Small tables with named rows and columns. After each table, cells are looked up by row and column.

Luzoluf
           Saz    Kun   Vepa  Vurud  Luzage    Dup  Videziz  Bofut  Memuma
Numike   -0.83  -0.25  -0.72   0.59   -0.66   0.85    -0.43  -0.47   -0.45
Rif       0.98  -0.19   0.77   0.61    0.74  -0.63    -0.52  -0.46   -0.49
Kif       0.81  -0.18   0.68   0.53    0.66  -0.56    -0.39  -0.38   -0.39
Nagom    -0.60  -0.07  -0.60   0.45   -0.69   0.81    -0.27  -0.37   -0.36
Zap       0.77  -0.23   0.68   0.51    0.68  -0.58    -0.36  -0.32   -0.36
Mibi     -0.60  -0.09  -0.55   0.45   -0.66   0.78    -0.26  -0.35   -0.35
Ses       0.90  -0.20   0.74   0.58    0.73  -0.62    -0.47  -0.42   -0.44
Dugi     -0.46  -0.25   0.53  -0.31    0.53  -0.34     0.43   0.46    0.49
Sed       0.94  -0.14   0.70   0.58    0.69  -0.56    -0.49  -0.45   -0.46
Nid       0.71   0.87  -0.49  -0.24   -0.53   0.68     0.41   0.44    0.44
Sakined   0.82   0.98  -0.56  -0.33   -0.54   0.68     0.49   0.46    0.45
Zil      -0.39  -0.04  -0.32   0.37   -0.43   0.54    -0.20  -0.25   -0.28
Pimeza   -0.44  -0.23   0.50  -0.31    0.50  -0.32     0.41   0.44    0.46
Sirofa   -0.78  -0.16  -0.66   0.51   -0.72   0.87    -0.33  -0.41   -0.39

Sakined, Vepa -> -0.56
Nid, Saz -> 0.71
Sed, Kun -> -0.14
Kif, Videziz -> -0.39
Sirofa, Videziz -> -0.33
Zil, Videziz -> -0.20
Rif, Bofut -> -0.46

Bebi.tsv
	Teso	Lafu	Sidanot	Zit	Gesige	Bel
Tomiso	-5.70	2.19	-3.81	5.00	-6.80	-1.56
Tomarof	-1.85	-1.05	-5.69	4.58	-1.53	1.87
Nibo	-6.96	1.11	-6.99	8.16	-5.09	-0.57
Gimoguz	-2.43	-1.82	-7.16	5.38	-1.30	1.62
Kosifif	5.97	1.41	7.00	-7.02	-2.74	1.01
Dure	1.10	-4.07	1.66	-1.35	4.14	5.28
Pid	0.51	-4.61	-3.99	1.57	2.70	2.91
Nabuda	7.68	5.37	8.79	-8.57	-8.46	-2.93

Tomarof, Lafu -> -1.05
Tomiso, Sidanot -> -3.81
Tomiso, Gesige -> -6.80
Tomiso, Bel -> -1.56
Kosifif, Sidanot -> 7.00
Nibo, Teso -> -6.96
Tomiso, Lafu -> 2.19
Tomiso, Teso -> -5.70
Row with the largest Sidanot: Nabuda

Table Nakopa
         Tumuro  Fuz  Bototok  Mubat  Rok  Pubosuv  Tavolup  Varar  Nugof
Fumogev      46   58       50     58   30       25       38     35     17
Sor          43   68       62     51   37       46       42     44     61
Ner          62   57       49     39   47       32       58     58     30
Bamefal      33   37       83     47   46       38       54     11     66
Fegufa       74   42       48     47   32       65       52     59     47
Foze         50   47       22     40   56       54       63     62     73
Ded          43   62       56     54   42       33       44     34     59
Mav          32   76       24     70   29       25       39     37     39

What is the Varar of Mav in Nakopa?
37
What is the Bototok of Bamefal in Nakopa?
83
What is the Tavolup of Foze in Nakopa?
63
What is the Tumuro of Foze in Nakopa?
50
What is the Bototok of Fegufa in Nakopa?
48
What is the Varar of Fegufa in Nakopa?
59
What is the Tumuro of Mav in Nakopa?
32
What is the Bototok of Mav in Nakopa?
24
What is the Fuz of Sor in Nakopa?
68
What is the Rok of Ded in Nakopa?
42
What is the Bototok of Foze in Nakopa?
22
What is the Rok of Ner in Nakopa?
47
What is the Rok of Foze in Nakopa?
56
What is the Pubosuv of Bamefal in Nakopa?
38
What is the Mubat of Ner in Nakopa?
39
What is the Rok of Sor in Nakopa?
37
Which row has the largest Pubosuv? Fegufa

Vavaro:
cols = Madilel, Rugim, Govon, Bomosuv, Fegebet, Kimu, Ruforan, Lol
Mab: [0.6, 0.6, 0.3, 0.6, 0.6, 0.2, 0.7, 0.8]
Zisu: [0.6, 0.7, 0.6, 0.6, 0.7, 0.5, 0.7, 0.8]
Nitila: [0.8, 0.9, 0.7, 0.6, 0.7, 1.0, 0.6, 0.6]
Manokem: [0.7, 0.7, 0.6, 0.6, 0.7, 0.6, 0.6, 0.8]
Vuzuf: [0.7, 0.8, 0.5, 0.6, 0.6, 0.6, 0.7, 0.7]
Poputi: [0.6, 0.7, 0.5, 0.6, 0.6, 0.6, 0.6, 0.8]
Zuker: [0.7, 0.7, 0.6, 0.6, 0.6, 0.7, 0.7, 0.7]
Vurugiz: [0.6, 0.6, 0.7, 0.6, 0.7, 0.7, 0.7, 0.7]
Lupenug: [0.6, 0.6, 0.5, 0.6, 0.6, 0.4, 0.7, 0.8]

Madilel of Vuzuf is 0.7
Rugim of Manokem is 0.7
Govon of Nitila is 0.7
Kimu of Vurugiz is 0.7
Madilel of Manokem is 0.7
Rugim of Vuzuf is 0.8
Kimu of Lupenug is 0.4
Rugim of Vurugiz is 0.6
Kimu of Nitila is 1.0
Lol of Mab is 0.8
Bomosuv of Lupenug is 0.6
Ruforan of Poputi is 0.6

Did:
,Vezugod,Ruz,Vomul,Zibukib
Baru,511,668,485,206
Bef,172,181,295,509
Dubekuz,478,707,498,198
Simufo,470,713,501,202
Mep,161,208,304,503
Dafog,621,348,367,301
Paf,585,87,270,415
Balu,421,758,518,194

What is the Zibukib of Simufo in Did? 202
What is the Vomul of Dubekuz in Did? 498
What is the Ruz of Mep in Did? 208
What is the Zibukib of Mep in Did? 503
What is the Vezugod of Simufo in Did? 470
What is the Vomul of Balu in Did? 518
What is the Zibukib of Bef in Did? 509
What is the Vezugod of Mep in Did? 161
What is the Ruz of Baru in Did? 668
What is the Vomul of Baru in Did? 485
What is the Vomul of Dafog in Did? 367
What is the Vezugod of Paf in Did? 585
What is the Vomul of Paf in Did? 270
What is the Vomul of Bef in Did? 295
What is the Ruz of Simufo in Did? 713
What is the Vezugod of Dafog in Did? 621
What is the Vezugod of Bef in Did? 172
Which row has the largest Ruz? Balu

Table Kup
	Banud	Tid	Sipu	Kob	Tunolig	Zez	Kip
Ganuz	4046	7130	4655	4382	5803	3920	8636
Mikan	3976	7171	4697	4337	5789	4027	8500
Kone	8681	6727	9153	7425	7070	6476	1818
Gezamer	8714	6729	8968	7478	7068	6517	1939
Niroref	4029	7108	4712	4158	5826	3956	8486
Tubuda	7233	2855	4827	7851	5196	9312	5225
Nuresa	7225	2766	4814	7914	5147	9395	5264
Nunu	8688	6730	9055	7489	6871	6580	1966
Popogub	4074	7164	4637	4337	5779	3853	8499
Zude	4011	7197	4694	4202	5811	3997	8587
Lek	3966	7152	4601	4327	5782	4009	8597

Niroref, Sipu -> 4712
Popogub, Tunolig -> 5779
Nuresa, Sipu -> 4814
Tubuda, Zez -> 9312
Gezamer, Sipu -> 8968
Niroref, Tunolig -> 5826
Lek, Sipu -> 4601
Nunu, Banud -> 8688
Lek, Banud -> 3966
Mikan, Sipu -> 4697
Tubuda, Banud -> 7233
Mikan, Kob -> 4337
Ganuz, Banud -> 4046
Gezamer, Kip -> 1939
Niroref, Zez -> 3956
Niroref, Kip -> 8486
Nuresa, Tid -> 2766
Zude, Kip -> 8587
Zude, Zez -> 3997

